In the data rows, 500 means zero.
Some points, each followed by its number:
tensor([553, 576, 315, 532, 688, 216, 851, 600, 273, 662, 353, 500, 640, 923,
        526, 559, 410, 898, 458, 414, 373, 512, 296, 419, 672, 526, 423, 701,
        516, 443, 375, 375]) 0
tensor([581, 726, 409, 575, 523, 455, 466, 550, 329, 629, 397, 324, 399, 554,
        451, 254, 578, 399, 753, 637, 609, 543, 292, 581, 563, 421, 625, 732,
        391, 803, 500, 649]) 1
tensor([739, 276, 624, 336, 635, 385, 484, 700, 689, 562, 444, 550, 419, 669,
        301, 452, 379, 624, 406, 512, 330, 650, 424, 381, 415, 772, 575, 460,
        561, 464, 625, 724]) 2
tensor([548, 701, 304, 403, 590, 769, 838, 475, 688, 669, 598, 550, 635, 908,
        576, 687, 310, 324, 523, 331, 512, 543, 686, 550, 445, 475, 407, 294,
        639, 497, 150, 749]) 3
tensor([552, 676, 477, 483, 442, 462, 463, 525, 434, 646, 467, 750, 408, 510,
        351, 328, 549, 399, 750, 613, 640, 438, 732, 504, 549, 388, 567, 812,
        295, 780, 525, 624]) 4
tensor([501, 576, 491, 645, 520, 585, 281, 650, 400, 223, 381, 324, 492, 811,
        675, 592, 483, 424, 406, 410, 263, 253, 600, 739, 239, 413, 373, 269,
        314, 443, 475, 375]) 5
tensor([426, 551, 326, 637, 446, 511, 371, 675, 677, 534, 660, 500, 306, 605,
        326, 578, 604, 424, 370, 335, 516, 595, 523, 253, 674, 426, 477, 649,
        265, 806, 700, 624]) 6
tensor([330, 551, 251, 740, 529, 610, 456, 249, 658, 554, 290, 675, 746, 595,
        151, 403, 676, 449, 401, 705, 359, 387, 430, 264, 339, 551, 465, 475,
        587, 399, 725, 300]) 7
tensor([230, 451, 539, 290, 494, 477, 440, 349, 376, 223, 537, 274, 715, 595,
        650, 595, 658, 798, 438, 503, 264, 604, 691, 661, 247, 727, 824, 573,
        488, 454, 425, 699]) 8
tensor([637, 526, 433, 706, 632, 232, 733, 525, 345, 683, 452, 525, 704, 452,
        551, 427, 394, 424, 384, 423, 266, 698, 413, 481, 379, 493, 352, 538,
        509, 467, 325, 250]) 9
tensor([772, 701, 343, 530, 0, 816, 939, 550, 471, 186, 310, 600, 581, 756,
        526, 577, 262, 898, 513, 672, 450, 627, 407, 501, 514, 520, 618, 656,
        540, 504, 225, 425]) 10
tensor([545, 651, 290, 415, 556, 779, 723, 500, 738, 621, 643, 500, 658, 288,
        526, 680, 432, 349, 518, 612, 522, 394, 698, 474, 500, 423, 382, 303,
        658, 450, 250, 774]) 11
tensor([773, 276, 702, 774, 718, 627, 340, 249, 524, 473, 253, 349, 534, 554,
        576, 289, 481, 698, 369, 570, 633, 693, 518, 552, 675, 597, 312, 478,
        395, 380, 0, 724]) 12
tensor([538, 551, 252, 550, 491, 693, 471, 299, 420, 276, 537, 675, 379, 449,
        501, 252, 45, 349, 365, 404, 609, 337, 355, 293, 313, 494, 435, 557,
        681, 396, 750, 375]) 13
tensor([536, 526, 728, 538, 502, 717, 473, 324, 358, 259, 491, 299, 386, 463,
        600, 676, 91, 349, 383, 443, 585, 450, 346, 390, 316, 502, 438, 498,
        261, 365, 700, 350]) 14
tensor([863, 451, 715, 524, 540, 775, 500, 374, 369, 383, 650, 324, 443, 399,
        675, 307, 189, 274, 381, 520, 640, 541, 330, 650, 433, 540, 421, 479,
        674, 422, 750, 524]) 15
tensor([661, 251, 690, 345, 665, 364, 494, 675, 723, 479, 472, 374, 414, 814,
        351, 376, 394, 624, 373, 391, 294, 673, 471, 562, 555, 322, 593, 529,
        588, 436, 575, 699]) 16
tensor([757, 251, 662, 301, 657, 389, 476, 700, 276, 484, 507, 475, 408, 720,
        276, 445, 388, 698, 399, 301, 356, 621, 426, 350, 557, 766, 436, 529,
        551, 443, 575, 674]) 17
tensor([542, 626, 568, 503, 454, 336, 470, 550, 467, 675, 373, 725, 465, 394,
        276, 374, 544, 424, 742, 388, 615, 723, 692, 363, 363, 312, 582, 350,
        652, 368, 575, 449]) 18
tensor([550, 651, 577, 459, 617, 542, 563, 475, 723, 414, 731, 650, 759, 296,
        725, 580, 679, 474, 417, 677, 510, 527, 512, 469, 564, 399, 570, 630,
        644, 467, 475, 449]) 19
tensor([453, 326, 319, 605, 535, 367, 620, 675, 246, 530, 663, 274, 766, 463,
        426, 404, 540, 374, 408, 385, 350, 715, 318, 735, 453, 459, 731, 416,
        581, 398, 525, 674]) 20
tensor([490, 401, 471, 787, 666, 386, 759, 650, 495, 676, 270, 750, 762, 395,
        700, 389, 458, 399, 392, 717, 699, 772, 362, 266, 486, 515, 271, 411,
        568, 469, 450, 325]) 21
tensor([438, 476, 449, 631, 523, 219, 611, 500, 725, 623, 288, 475, 756, 466,
        675, 531, 388, 424, 387, 754, 402, 613, 349, 519, 191, 373, 258, 644,
        301, 437, 375, 574]) 22
tensor([715, 401, 619, 755, 656, 501, 327, 249, 391, 486, 697, 475, 549, 623,
        576, 686, 507, 674, 386, 502, 572, 259, 414, 787, 648, 638, 327, 466,
        555, 387, 775, 724]) 23
New points follow, each followed by the numbers of its three nearest points above, looking only along the 4 directions in which the numbered points spread most, nearest first.
tensor([559, 526, 505, 515, 457, 473, 421, 500, 359, 636, 692, 450, 498, 510,
        600, 559, 544, 574, 701, 437, 341, 616, 331, 756, 648, 770, 454, 459,
        281, 690, 525, 425]) 20 2 16
tensor([541, 576, 303, 254, 467, 429, 320, 500, 689, 250, 338, 500, 525, 304,
        476, 381, 494, 723, 759, 699, 292, 427, 687, 339, 221, 664, 366, 358,
        617, 410, 500, 300]) 19 7 20
tensor([733, 276, 356, 458, 656, 732, 831, 450, 689, 690, 454, 425, 625, 850,
        700, 661, 259, 324, 522, 673, 485, 598, 330, 687, 472, 465, 536, 280,
        693, 490, 150, 375]) 10 3 12
tensor([346, 651, 347, 386, 416, 378, 349, 625, 598, 535, 693, 475, 434, 459,
        725, 670, 547, 499, 751, 284, 621, 607, 686, 607, 384, 748, 478, 352,
        702, 382, 450, 300]) 19 1 11
tensor([153, 276, 553, 254, 388, 499, 363, 751, 445, 256, 699, 500, 745, 592,
        301, 697, 624, 399, 443, 557, 400, 320, 445, 467, 219, 593, 611, 268,
        644, 440, 400, 524]) 5 20 8
tensor([424, 551, 538, 432, 505, 545, 431, 650, 356, 599, 692, 525, 504, 463,
        600, 556, 562, 599, 709, 333, 337, 646, 636, 639, 695, 801, 390, 405,
        373, 711, 525, 449]) 20 1 2
tensor([323, 276, 356, 337, 419, 411, 392, 525, 392, 468, 372, 274, 429, 503,
        576, 301, 516, 599, 368, 297, 710, 665, 538, 593, 475, 308, 399, 367,
        419, 789, 375, 425]) 20 1 2
tensor([455, 626, 533, 557, 414, 489, 492, 525, 615, 717, 526, 550, 478, 385,
        301, 432, 602, 474, 724, 597, 673, 322, 673, 302, 498, 296, 568, 424,
        505, 812, 600, 449]) 4 18 1
tensor([373, 251, 656, 422, 618, 562, 508, 424, 246, 446, 276, 550, 757, 311,
        526, 595, 720, 599, 404, 478, 496, 416, 373, 766, 453, 405, 550, 717,
        270, 448, 400, 325]) 20 12 22
tensor([390, 576, 438, 294, 464, 525, 318, 575, 643, 504, 503, 650, 486, 418,
        551, 454, 575, 549, 721, 699, 311, 596, 569, 285, 628, 761, 330, 375,
        455, 734, 450, 449]) 1 18 19
tensor([685, 676, 744, 455, 0, 407, 589, 751, 609, 613, 370, 450, 440, 571,
        650, 479, 373, 499, 400, 611, 721, 423, 588, 443, 433, 342, 778, 318,
        574, 389, 625, 325]) 19 1 7
tensor([339, 326, 447, 424, 365, 284, 401, 475, 443, 545, 267, 274, 427, 452,
        625, 248, 538, 599, 409, 670, 634, 253, 606, 622, 357, 282, 531, 371,
        574, 388, 400, 425]) 20 19 5
tensor([334, 251, 742, 376, 516, 435, 459, 224, 540, 440, 489, 750, 348, 420,
        501, 749, 644, 898, 423, 756, 533, 568, 348, 255, 412, 350, 451, 483,
        575, 371, 400, 599]) 20 12 19
tensor([336, 601, 286, 288, 437, 523, 257, 700, 387, 388, 361, 374, 385, 478,
        675, 321, 633, 599, 392, 313, 262, 336, 382, 425, 650, 789, 230, 684,
        709, 766, 425, 449]) 20 1 2
tensor([548, 651, 573, 660, 587, 577, 292, 625, 600, 303, 332, 374, 573, 739,
        251, 625, 469, 299, 397, 575, 679, 344, 412, 334, 711, 485, 569, 723,
        700, 446, 550, 425]) 1 19 18
tensor([387, 676, 301, 650, 494, 465, 474, 725, 415, 533, 364, 650, 320, 597,
        401, 452, 609, 399, 394, 343, 419, 671, 433, 505, 614, 455, 557, 542,
        689, 366, 625, 649]) 1 18 6
tensor([502, 551, 487, 433, 505, 522, 421, 575, 383, 720, 707, 525, 509, 417,
        551, 525, 551, 674, 704, 475, 381, 566, 675, 546, 630, 727, 402, 494,
        704, 734, 575, 375]) 1 20 6
tensor([136, 351, 501, 268, 402, 482, 376, 249, 337, 170, 658, 650, 685, 602,
        476, 651, 639, 299, 438, 281, 370, 533, 436, 515, 278, 666, 638, 706,
        487, 441, 350, 624]) 5 8 20
tensor([371, 626, 379, 375, 389, 414, 382, 625, 601, 571, 738, 399, 479, 457,
        675, 717, 535, 499, 747, 263, 638, 582, 684, 534, 359, 699, 490, 363,
        554, 373, 450, 325]) 19 1 11
